A state moves one step at a time under one of 8 hidden systems, and each row is a state written as 18 numbers. Each run below is a few steps of one system.
run 1, noti (11 x 18):
[[  0 -12  29  -5 -27 -12  13  12   5  -3 -48   1  11 -21   9  10  -1  16]
 [ 10 -18  -1  18  -2 -32  31  17  -1  32   6  21  21  10  13  -5  16   0]
 [-32 -27 -12  24 -27  15   8  -2 -17  -1  22 -16  20  -2  14  -7   3 -13]
 [ 18  -7 -12  21  18  25 -27  -2  11  -9  32   9  16   5  -7   0 -10 -17]
 [ -8  27 -10 -16  13  29 -15  -9   0 -19  14  -6 -10  11 -13  15   3  28]
 [ 15  24  18  -5   8  -1  -6   1  13  -6 -24  -3 -10 -26 -15  20 -20  23]
 [ -7  22   9  -9  -6 -43  13   4   4  15  -7   8  -2  -7   7  -1  13  22]
 [-11 -18   8  21 -28 -29  10  -9  -9   3 -15  -8   5  -4  21 -17  -5  -7]
 [ -1 -23 -13  16   3  -8  -1 -18  -4   3  12  18  13  18  16 -13   4 -33]
 [ -9 -20  -3  -7  -1  40  -7 -16  -4 -22  10   0   6  22   2   4   5 -10]
 [ 22   2   3 -14  21  34  -7  12   8  -8  -3   9  -2  -2  -9  22  -4   9]]
run 2, Sir (11 x 18):
[[-23  37 -60  41   9   2  14 -13  23  -4  55 -23  37 -10  -5  21 -39  21]
 [ 17  75 -44   7  -7 -19 -61  -2  -7 -17   5   5  31  11  -7  32 -22  11]
 [ 25  33  19  39  -8 -15 -32 -51 -27 -35 -40  -8  -1  37 -16   0 -21  25]
 [  9 -17  60  10 -19 -27 -24 -59 -15 -24 -31  44  -7   6  15  19   7 -24]
 [ -9 -66  54 -11 -15  -2  -8  -1  -6 -26 -26  17  -3 -18  40 -20  34  20]
 [-21 -69   8  -3   1  26  41  26 -10   6  27  17 -33 -18  52   6  14   9]
 [-27 -23 -64 -25  15  29  47  28  -4  21  26   4  26 -32  24   6  12  18]
 [-13  47 -67   2   2  -3  37  37  19  12  17 -23  18   8   4  16 -34  26]
 [ 26  73 -38  23 -13 -27  -7   3 -16  24  -5  -8  35  30 -27  24 -20  -4]
 [ 14  41  31  44 -28 -31 -35 -43   1 -14 -23 -16  35  35 -39   0 -11  -9]
 [ 18 -13  77  31 -27  -7 -60 -29   2 -32  -9  18   3   8  -2  10   6 -26]]
run 3, Pudi:
[[ -8 -21  -4  83 -16 -23  -5 -48 -77  34  27 -16  16  -7  -5 -33  17  -4]
 [-21 -20  -8  30  22  25 -32 -69  33 -54  53  20  23  17   3   6 -16 -38]
 [ 17   2  30   4 -14   9 -34  39  19 -40  34  33 -14  40  50  52   3  31]
 [ 32   3   0 -10  -3  41  28  15 -38 -10 -55   6  -9  -9   8  50 -21  54]
 [-28  14   0 -39   8 -19  61 -15  37   6 -51   0   3 -47  -7   6 -13  25]
 [-50   1 -14  -7 -41 -48  -3  30   6  31   1 -31  13 -50  13 -31  11  -8]
 [ -1 -25 -32  55 -15 -24  -9  -9 -20  16  16 -21  42  15   2 -49   1 -30]
 [  3  10 -10  24   1  16 -18 -30  11 -14  48  17  38  61 -12  17   5 -39]
 [ 36  12  41  -4  -2  36 -37  22  19 -30   9  18  10  33  -9  42   5  13]
 [ 26   9  47  -5   8  17  21   2 -15   3 -34  12 -16 -21 -15  39   7  52]
 [-29  -5  11 -18  10  -4  29 -21   1  10 -22  -9 -23 -78  -6   1  -7  24]]
run 4, sedef (11 x 18):
[[ 31 -28 -46   2  21  23  21  18 -19  34   7  19  48  -5  -4  -2  17 -29]
 [-48  10  -6   0  -6  -7  16   2  46   3  56 -25   9  16 -10 -16  12  -4]
 [ 34  36 -35  22  13 -10 -42  19  15 -10  10   0  15 -13  -7  13 -43 -18]
 [-10  51  12 -10  12 -21 -20 -37  -7  -6   9   8   2  17 -23   1  33  46]
 [  1   5  35  10 -19 -35 -11 -15  11 -16 -39   4 -21 -37  11   9 -33  -3]
 [ 20 -29  20 -15  10   5 -17 -11 -42   2 -19  29 -10   2  12 -14  40   4]
 [-36 -43  20  16 -21  16  34 -12 -14  -1   5 -14 -29  -8  19  -3 -10 -13]
 [ 25 -33 -30 -12  29  39  18  18   9   2   6  16  11   4   5   2  -7 -23]
 [-29   8 -20  -4  -3  19  20  18  24  -7  36 -26  11  27   0  -4   7  32]
 [ 23  36 -30  14  -1 -21  -3  24  20  -2 -13  -7  30  -3  -4  12 -36   6]
 [ -7  40   0 -18  -5 -37 -26 -12   5   5 -10   6  28  11 -14 -14  33  17]]
run 5, pumi:
[[-18 -31  -6   0 -39   2 -10  11 -18 -16 -29 -35   0  21  20 -45  -1 -22]
 [ 19 -12  -3  18  -3  -9  18   9  13  28  17   8  14  38 -16  -9  -2 -61]
 [-17   7  24  -1 -34  25   6   3   1   3   8 -14  45  25 -26  21  31   8]
 [ 41  19  25  19  15  -1   8  37  18  20   1  -8   4 -12 -26  14  -1  33]
 [-10  16  -4 -17  16 -12  -2 -11 -27  21  12  13  -4 -34  -3   5  34  41]
 [ -6  -5 -11   9  14  -5 -15  -7   3 -11  -7 -29 -21 -40  -1 -35 -18  19]
 [ -2  -5 -20  -4  12  -1 -34 -22 -14  -1  22  11 -22  -3   6 -13  -6 -41]
 [-10  -5  -3  -6 -15  35  -6 -15  -6 -28 -14 -21  -4  36 -11  -5 -15 -23]
 [ 27   3  18 -17   2  10  11  14  20   5 -18  21   0  20 -14  23  -7 -36]
 [ -1  -2  25 -25 -14  -4  18  12  -5   6 -23  11  13  12   3  10  34  23]
 [ 11  -9  10   9   0 -28  26  27   6  23 -15  -9  -6 -26   4 -21   1  20]]
run 6, sevi:
[[-29  -6 -17 -43  -2  14  -2  -7  27  -7  11   8  -7   7   2   1  -1 -57]
 [ 23   3  12  -1 -15  39 -38  16  -2 -32 -18  -4  21   8  -5  23 -12   0]
 [ 32   4   5   1  24   6  33   8   8   3   0  30 -10  27   6  33  -4  23]
 [-14  23   2   2  -9 -19  31   9  13  13 -13 -16  15 -27  -6  13  -7  36]
 [ -4   0  -3  26   7 -41 -15   3   8   4  16  -5   6  -7  13 -37  12  19]
 [-31   0 -15   9 -15  -4  -5 -23 -26  11  29 -13  -9  11   2 -11   7 -24]
 [ -4 -10   4  -2   7  27 -21 -28   6 -20   3  -1  -2  -8 -16  -4 -12 -38]
 [ 17   8  16 -28   4  19 -16   7   1 -15 -10  19 -17   8   2  29   3  -6]
 [ 23  -4  15   3  -2   8  23  13 -12  -3 -27   7   1  -9   7  24  -8  32]
 [  0  -5  -5   0   5 -29  32  17  12  15  -8   8   6 -12  17 -10   6  24]
 [-20  -2 -20  13 -18 -19  -4  12  -5   4  10 -25  12  -2  12 -28   3   3]]
run 7, Fasu:
[[-15  16  14  36 -19 -14  43   5  40   1   9 -32 -21  21 -10   8 -51  -9]
 [ 32  36 -11 -14  -4 -12 -51  33 -13  26   9   3  25 -12 -26   3  21 -20]
 [-27   9  37  16   2  -1  -1 -33  12 -21   5 -41 -31  14 -22 -33   1  32]
 [ 28   4  20   4 -11  -7 -26 -13 -18  14 -11  31  -9 -22  -6  36 -14 -51]
 [-23 -27  14 -42  17  14  -2 -11  10 -11   1  -2 -13  -4  -2 -40  42  11]
 [  5 -22   4  14 -19   0  22  10 -19  -3 -11   7 -39   6  35  23 -38 -23]
 [ 10   0 -48 -37  27  14  10  14  -5  18   0   9  18   0  -7 -14  22  -6]
 [-18   6  -3  19 -20  -4  21  12  30 -16  -4 -31  -8  32   9  -9 -33   2]
 [ 43  32 -17   4   3   1 -24  24 -18  22  -6   2  24   6 -23  10   2  -4]
 [-21  12  29   4  -2   0  11 -23  23  -9   3 -29   4  14 -29 -16  12  21]
 [ 25  -1  37  20 -17 -13 -19   6  -9  13  -3  15  -5 -20  -1  28  -6 -25]]
run 8, pov (11 x 18):
[[ 30  -2   5  36  21 -26  14 -43  20 -10 -36   5 -10  -3  -8 -15 -50 -23]
 [-46  -4  25 -36 -35 -23  -6 -19  18 -13  -9  16  24  -6  15   8  34  -9]
 [  9 -26   9  41 -20  14  -7   1 -48 -10   0  -5 -18  -7  31  11 -12  21]
 [  8 -28  -5  11  26   8  35 -20  16  18  21  29  30  12  -8   3  13 -26]
 [-27   6 -10  -8 -11  25   8  22  13  -6  10 -26  18 -31  -8  17  -9  30]
 [ 39  12 -16   7  20 -13 -16  35  10   0   8  18   2  10  15   5  -8  15]
 [-12  36  -5   6  -3 -29  14  -9   5  12   6 -17  -5  20 -18  -9  -2  12]
 [  3   9  11   8 -17 -19 -36  -5  12 -24 -21  -5   1  -8   5  -7 -24 -21]
 [ -9  -1  25  -2 -15 -10 -18 -24 -18  -7   4  19  -3  21   9   6  29  -1]
 [ -6 -22  21  20  -1  19  18 -29 -12  -4  -3  -3 -13 -16  -7  14 -13  -3]
 [  0 -24   3 -17  12  17  12  -4  12  -1   5  23  19 -25   7  14  14  -4]]
run 9, Sir (11 x 18):
[[ -6 -14  42   9 -13 -30  34   6 -12  29 -10 -14 -30  23  -7 -31  28  11]
 [-18 -39   7   9 -16  -6   6  11  -1  31  24   1   3 -29   4 -10   9 -56]
 [-14 -17 -19 -13   6  28 -13  32  26 -12  37 -22  17   7   0 -28  17   0]
 [  4  22 -27 -10  11  45  -2  19   3  -6  20 -18 -28   5 -11  26 -30  -4]
 [ 28  35 -23 -18  37   8   6 -16  10   2 -23   9  12  -3 -35  11  -9  10]
 [  2  42  28  -3  -7 -44   3 -14   8   6 -23  -7 -21   4 -14   0  -9  15]
 [ 19  -8  30  21 -11 -37 -19  -4 -23  21 -10   8 -11  -3  -4 -24  15 -22]
 [-28 -38  21   8 -13   7 -13 -15  -2  -9  19  -8  -3   9   6 -36  25 -19]
 [ -9 -35  -7 -16   0  37 -13  21  12 -17  17   3 -13 -10  20   5  -9 -27]
 [  7   1 -24 -33  29  45  19  16   7 -11  -4   3  -3   8  -6   5   5  26]
 [  2  34 -13 -13  14  -3  39   3   8  19 -17  -4 -19  -9 -14  25 -22  16]]
run 10, Fasu:
[[-41  -1 -67  22  19 -28  34 -67  11   3  -5 -14  65 -14 -12 -47  -7  -5]
 [ 18 -13   0  49 -25 -16 -61   7  38 -50  17  10  56  39  27   1 -28 -41]
 [ 13   8  10  10   6  67 -46 -12 -39 -40  17  -7  30  21 -19  15  34  58]
 [  0  -3  53   7   9  27  45 -29  33 -13  -9  19  -6 -29 -13  66 -19  33]
 [ -9  -1  18 -41  -6 -40   8  41  14  27   4  43  10 -52  31  24  40  19]
 [-39 -19 -26  21  -6 -47  23  -6 -25  13   8 -17 -26 -24  43 -43   4  43]
 [  1   6 -68  32   8 -27 -10 -33 -18  13  17  15  22  -2  15  -6 -32 -51]
 [-17   0 -30  -7   3  29 -47 -13  29 -53  14 -15  39  34  -3 -26  -2 -12]
 [ 30  18  25  15 -12  42 -25   3   0 -47 -22  -1  -2  31   0  46 -29  24]
 [ 13  19  33 -34  12  18  30  -5   3   7 -31  21  24 -17 -32  37  32  44]
 [-19 -20  49   6 -23 -49  43  12  20  24 -16   7  -4 -30  20   0  14  25]]
run 11, noti:
[[ -5 -26  34 -17   0 -29  32   3   7   1 -32  -7 -61  22  22 -44   5  -5]
 [  6 -37 -21 -25 -11  -4   0   7 -41  25 -28  24 -10 -17  28 -11   7 -54]
 [ -3 -42 -22 -23  18  29  25  13  10   0   0 -15   7  23  -4 -45  15 -18]
 [ 18   5 -18  -9 -10  48 -15  51 -13   8   8 -16  -9  13  -8  17 -17 -28]
 [ 13  33 -14 -12  22  22  -3  13   2  20   1 -28  17  -6 -53 -14  15  16]
 [ -4  37  25   8 -20  -9   0  23  11  15   8 -37 -32   0 -23   9 -18   7]
 [  6  19  14  12  -7 -42 -28 -14 -23  26  -3  -2  -8 -21 -18 -16  14  -7]
 [-20 -18  25  14  -1 -19  11 -29  -4  -3   9  -9 -36  18   8 -30   2 -12]
 [  8 -23   1  -9   2   7 -26 -20 -19  -4  -1  23 -26  -9  17  -3   0 -43]
 [  0 -23  -9 -33  30  32   9  -8   6 -16  -8   9 -13  11   4 -22  16   8]
 [ 15   0 -10 -27   3  26  10  40   4   1 -18  -1 -19  -9   8  17 -18  -2]]
run 12, pumi (11 x 18):
[[  3  19   5 -21 -27  40 -53  -8 -12 -56   5  34  28  53  23  59  11   2]
 [ 36  24  19  -3  13  -8  64   9  25  -9 -53   9 -34  39   2  28 -38  40]
 [-13  -7   2 -28  -9 -47  20 -14  -2  15 -31  57  31 -57  34  33  22   7]
 [-25 -43  17  31 -12 -36   1  11  16 -25   1 -18 -11  -8  48 -50   1  40]
 [ -5 -21 -37  50  -3  -7   9   2 -21  33  58   3  -5  -5  25   3 -26 -38]
 [-21  -2 -25  15  -2  54 -11 -19  14 -37  35 -16  50  30  -8  12   2   7]
 [ 28  51   8  -4   6  17  -7  30  38  -9  14  -2 -17  19 -15  50 -38   5]
 [ 15  35  -7 -32   8 -10  -2 -17 -24  -9 -40  35  10   4   9  32  20  45]
 [-13  -3  18  -6   2 -47  24 -18  18 -12 -47  -2 -31 -32  18 -23 -21  26]
 [-11 -38  -5  21 -13 -36 -21 -17 -21   8   9  24  -7 -31  42 -18   5 -37]
 [-23 -47  -1  39 -11  28  12 -19  -5 -18  27 -23   3  32  14 -29  -7 -14]]
run 13, sevi, 11 rows:
[[ -7  23  -1  20   0 -63   8  -4  35  26  15   7  46 -21  -6  -6  14   9]
 [-40  -7  17  33 -25 -13 -24  -5 -10   9  58 -20   8   6   2 -21  32   5]
 [ -9 -14  -9  24  15  23 -29 -30 -15   3  45   8 -23 -21   0  12 -16 -42]
 [ -9  -3  -1 -46  24  52 -26 -18  -1 -27   4  11 -20 -22  -4  19   9   0]
 [ 23   3   8 -13   1  11  -7  14  -6 -29 -38   9 -37  -7  25  24 -29  32]
 [ 10  -2 -23 -12  10 -26  41   0 -14   8 -46  16   9  -1  23  -3   3  40]
 [-27 -10  -5  11 -29 -37  28   5  18   0 -20 -22  21  12  15 -34  -4   5]
 [ -2  -1 -18  24 -17 -27 -20  -3   0   7  16   2  37  23   2 -23   6 -42]
 [-14  -5  14   4  -7  38  -7 -16   7  -5  38  -2  14  31 -24  16  11 -30]
 [ 23  13  23   4  10  29 -18  -2  18  -8  16  18  -5 -19 -15  48 -18 -13]
 [ 15  15  15 -14  20  11   4  11  -5   1   2  15  -9 -24   1  30  18  54]]
run 14, pov:
[[-17  -7 -29 -11  36  15   3 -71  13 -22 -16  -7  41   1 -37 -47  13  -3]
 [-17 -11  37 -23 -42  27 -13  59  22  -9   8 -16 -37  -3  16  26  -9 -18]
 [ 38  17 -34   0  33   0  -8 -27 -57  16 -10  34   5   4  -1  15  14  20]
 [-19 -16  27   0   7   1  48   6  45   3  -5 -37 -16  10 -22 -36  -5   5]
 [  8  19 -22 -18 -26 -15 -36  23 -18  10 -15  17  13 -44  16  22  -6 -24]
 [ -1 -14   0  12  15   1  -2 -13 -14 -11  12 -10  -7  46   2 -43  29  32]
 [  0   5   7  13 -19   2   9   5   3  21   9  -9 -13 -18 -14  21 -33 -52]
 [  2   5 -11 -28  17  20 -31 -17  -1 -26 -11  13  30   0  -6  -3  29  22]
 [  6  -6  31   8  -7   6  22  29   2  11  11 -13 -48  12   4   6 -10   6]
 [ 14   9 -25 -10  20 -15  -1 -24  -7  13 -20  21  20 -30  -7   0  -1 -12]
 [-26 -13  14  -7  -9  -3   7  18  21 -14   3 -22  -9  12   8 -30  12  20]]
run 15, Pudi (11 x 18):
[[ 12 -19 -32 -47  60  52  25   3  83 -37 -10  14  36   9 -16 -12 -12 -11]
 [  8  58  14 -17 -16 -32  15  84  16  48  28 -10 -24  14  -9  28  20  39]
 [ 33  21 -25   4  17  10 -22  -6 -45  18 -54 -39  19 -42 -50 -37  -6  15]
 [-31  23  26  16  12 -51  12 -64  31   6  15 -11 -19  13 -30 -35   5 -11]
 [-14  -5  18   6 -33  -4 -81  -1 -23  -9  32   1 -17 -10  14  -2   6 -47]
 [ 33 -51  24  28  13  19   7 -20 -20 -26 -10  26 -12  46  27 -11   3   5]
 [ -9  -2   4 -36   8  42  31  -7   3   0  16  32 -33   1  13  65 -13 -12]
 [ 10 -16  -7 -40  15   8  13  55  30  -5 -26  -1  -6 -32  17  -5   0  31]
 [-12  20 -33   0  -2 -23  52  21 -19  46  -9 -28 -13 -15  -6 -14  -3  22]
 [-15  18 -47   1   8 -19 -17 -13  10   8  -2 -24  31 -16 -23 -39 -13 -31]
 [ -3  18  10  21 -16 -35 -32  -4   9  -3  25 -11  12  55 -10 -29  14 -18]]
run 16, sedef, 11 rows:
[[ -1 -54   0   7  12  56 -45 -47 -42 -30  -4 -17 -30  -9  -4 -40  -8 -43]
 [  5 -19  18   5  24  69  47 -29  12 -29  19   1 -40  57 -10  32 -26  -3]
 [ -2   7 -19 -45   2  59  25  42  24 -25 -14  -1  10 -17  14  55 -18  46]
 [ 16  18   1   4 -10 -25  40  70  17  24 -15 -13  34   9   9   0  19  72]
 [-15  23 -37  -6 -38 -71  10  28 -13  46 -23   0  36  -8  19 -20  13 -22]
 [ -3  -6   2  16 -10 -36 -38 -26  -4  24   4 -13  31  -4 -32 -59  23 -63]
 [  0   7  23  17  -4  13 -47 -44   3 -16  38   1 -28  30 -25   6 -14 -72]
 [  9  11  27  -2  26  66 -25 -36  -4 -25  21   9 -30 -17 -27  49 -17  13]
 [ 13   3  36 -12  25  19  30  17  12  -3   3  15 -45 -20  13  45  -7  70]
 [  3 -15 -24 -20   2 -21  32  48 -22  16 -30   5 -13 -38  47  -7   6  57]
 [ -9 -27 -38   6  -4 -43  37  14 -13  28 -21 -17  17  11  19 -67  11   0]]

Name the system that made each run.
run 17, 2 rows:
[[ 12   9  33   3 -38  20  16  46 -20  19 -46 -58   9  16 -40 -19  10  24]
 [ 24  16  14  32  -3 -28  21  22 -16  75  23  -8  -7  -9 -39   5   7 -36]]
  noti
run 18:
[[ 20  -8   1 -19 -20  24 -28  64  21 -17 -29 -23  35   2  -5 -17   4   8]
 [ 41   8 -21  24  12   2  24  39  -9  21  18  -1  -6  57   4   5 -11   7]]
  sevi
run 19:
[[-16   8 -11 -38   5 -25  -6  -2  26  -4  14  21   6  49  10 -21  39  -9]
 [ -3  -5   3  -2 -42  20   0  22 -25  -4 -34 -36 -27   1   1  -3 -32 -23]]
  Sir
run 20:
[[ 15  20  -8 -33  42  -8  19 -31  13   4 -39  11   8 -22 -29 -12  10  23]
 [-12   1  27 -15 -26 -28 -18  18  15 -23 -22 -15 -34  16  22 -25   0   7]]
  sedef
run 21 (2 x 18):
[[-29 -11 -81 -33   4 -25   3  31  51 -13  14   5  30   7  45 -36 -16 -33]
 [ 17  32 -60  31 -18   5 -33  25 -17 -39  -5 -39  16  65  23 -16 -41  28]]
  Fasu
run 22 (2 x 18):
[[  8 -25  -7   6  47   3  32 -21 -10   9  18  23 -11 -11   8 -10  19  34]
 [-27  -6 -30  -9   0  -5  37  24  29  10   8 -16  -7 -34  14   2 -29  -9]]
  pov
run 23:
[[-30  -5  -2  18 -40 -17   6  23   2   4  21 -17 -18   2  32  12 -22 -17]
 [ 23 -19 -35   4   5   5  -6   0 -18  -7 -16  23  40   8  21  -5   1 -12]]
  Pudi
run 24, 2 rows:
[[-15 -11  22 -30 -10  -8  -6  -9 -19  25 -22  -1 -27 -31 -10 -21  23 -27]
 [ 10 -33  19  13   8  20   2   9 -14  16   8 -15 -42  -3  -8 -25  -5 -33]]
  sedef
run 25:
[[ 10  15   6  53  -5  21  20  31  10  11  66 -21 -30  34   0  36 -35   4]
 [-17  38 -16  -4   6   8 -59 -41 -20   0  24  -1  27 -55 -35  13  12   0]]
  noti
run 26, 2 rows:
[[ 34  -1   9   3  26  25   9  17  14  28  14   2   4  -7 -41   4   1 -30]
 [-25  28  -1 -22  -2  13  -5  22   9  10  46 -16 -33   0 -10  12   5   7]]
  sedef
run 27 (2 x 18):
[[ 29 -45   4  22  16  -8  16  -3   1  -4 -20   6 -15  20  17 -40  -9 -21]
 [-35  -9   5 -42 -14  14  14  -3   2   7  15   9  -2  16   3   7  32 -29]]
  Sir
run 28 (2 x 18):
[[ -2  24  35  37 -42   0 -25 -25 -43  -6  -6  -7 -15 -14  -6  42 -20   1]
 [ 24 -17  38 -21  30   5  17 -26  -3  20 -13  40 -12 -29 -13  23  25  -5]]
  sedef
run 29, 2 rows:
[[-17  34  32  15 -14  -6  34 -27  12   3   3  12  38  -9 -22  54  13  49]
 [ 29 -20  33  43   7 -25  -1  18  32 -15 -11  11  15 -38  24   8 -19  40]]
  pov
run 30, 2 rows:
[[-51  -1  27  -1 -44 -15 -53 -13   7  -4   6 -48   0 -26 -24 -47  13 -43]
 [ 32 -48  33  62  -6 -29 -24 -18 -25  10  23  26   0  24  20 -26  15 -43]]
  Pudi
run 31 (2 x 18):
[[-15 -59  19  -7   4  53  12 -28 -33 -56 -19   2 -33  55  37 -21  18  41]
 [-12 -48  -6 -45   4  31  60  -7   3   2 -24  53 -12 -35  42  55 -17 -28]]
  Sir
